In the rows, zero is written as 128.
Each path below is one point turned by a fixed rotation once a step. After each direction that follows a path, write how fast that rotation turns it, in degrees per step (0 if it stays still).
Each turn is a multiple of 5 degrees from 10 to 175, or 0.
Each row of a path follows its step; steps can be skipped.
Rotation 1:
step 0: [121 124 120 129 130 119 129 129 130 126 123 136 138 141 128 128 133 127
 128 125 118 119 130 134 137 126 136 122 130 126 129 120 115 126 133 129
 131 125 131 132 129 132 130 122 137 129 132 127 122 138 126 134 124 127
 131 131 135 129 134 120 125 121 122 126 130 134]
step 4: [130 117 136 128 132 134 134 123 133 132 140 124 128 117 131 132 127 127
 122 136 128 128 135 127 132 133 129 135 126 126 131 132 123 139 130 126
 124 126 119 123 119 129 134 128 126 118 130 134 136 125 119 124 124 130
 131 121 123 133 131 127 128 136 121 125 127 141]
step 5: [121 125 131 129 128 119 127 135 130 131 134 135 130 127 125 118 122 126
 131 132 120 135 123 125 131 134 127 125 132 136 127 128 138 119 116 133
 127 123 126 117 130 129 126 124 128 135 117 126 127 137 138 130 121 132
 137 132 123 125 127 133 124 116 128 124 132 126]
step 6: [128 130 124 123 128 130 125 123 122 121 120 127 125 129 132 127 138 123
 139 126 130 124 133 135 125 119 126 119 127 126 135 125 133 129 128 119
 125 125 128 136 136 128 124 123 133 126 128 129 114 120 125 129 130 135
 137 132 140 128 141 133 120 130 126 129 122 124]
step 10: [135 132 122 125 140 133 131 129 127 134 134 124 128 124 122 122 133 128
 118 129 121 137 128 126 129 136 120 134 130 141 130 130 130 137 130 136
 116 124 134 132 129 141 136 131 126 125 130 129 126 128 127 128 123 117
 124 127 128 129 127 132 133 133 132 125 123 122]
step 12: [124 126 131 134 124 134 121 131 138 132 129 126 125 129 127 122 133 133
 136 139 125 123 127 128 120 125 133 121 123 127 125 134 138 126 136 127
 140 125 121 134 125 120 121 120 131 124 128 124 126 128 119 133 131 131
 135 124 134 140 128 130 133 139 126 125 134 128]
step 17: [127 140 118 124 121 127 130 130 131 132 122 130 130 134 119 120 131 121
 139 134 129 119 131 129 122 121 120 127 132 119 125 116 134 129 131 125
 119 131 124 125 129 133 123 119 129 132 129 131 123 123 128 123 132 133
 127 139 133 124 128 127 124 132 137 129 120 124]
step 18: [128 127 133 129 130 132 120 129 125 122 128 123 134 130 133 132 125 134
 124 126 125 128 121 123 121 133 133 127 131 120 127 127 129 139 142 126
 129 131 134 132 127 132 130 140 131 127 128 117 127 125 127 132 136 125
 124 131 137 137 124 138 143 128 117 137 129 126]
Speeds:
[128 129 127 128 129 127 126 130 126 128 129 126 128 126 126 127 127 129
 129 126 129 126 130 128 129 128 129 128 126 127 127 128 130 127 127 127
 127 127 128 127 127 127 127 127 128 130 128 129 128 130 127 127 128 126
 128 129 129 126 127 126 129 124 129 126 127 128] | 125
[129 125 130 127 129 129 127 128 128 128 130 128 129 125 126 130 127 128
 126 129 129 129 128 126 127 128 129 128 129 127 126 127 129 127 128 130
 126 125 129 129 127 127 130 131 130 128 128 125 128 128 127 130 130 128
 128 127 128 128 128 128 129 129 129 127 127 126] | 130
[128 127 126 129 129 128 130 128 127 129 128 127 128 128 130 129 128 126
 126 129 129 126 126 126 127 125 128 127 131 127 129 130 129 128 129 127
 128 127 128 128 127 127 129 126 128 127 128 127 127 128 127 127 126 131
 126 128 130 126 129 129 131 128 131 127 130 129] | 130
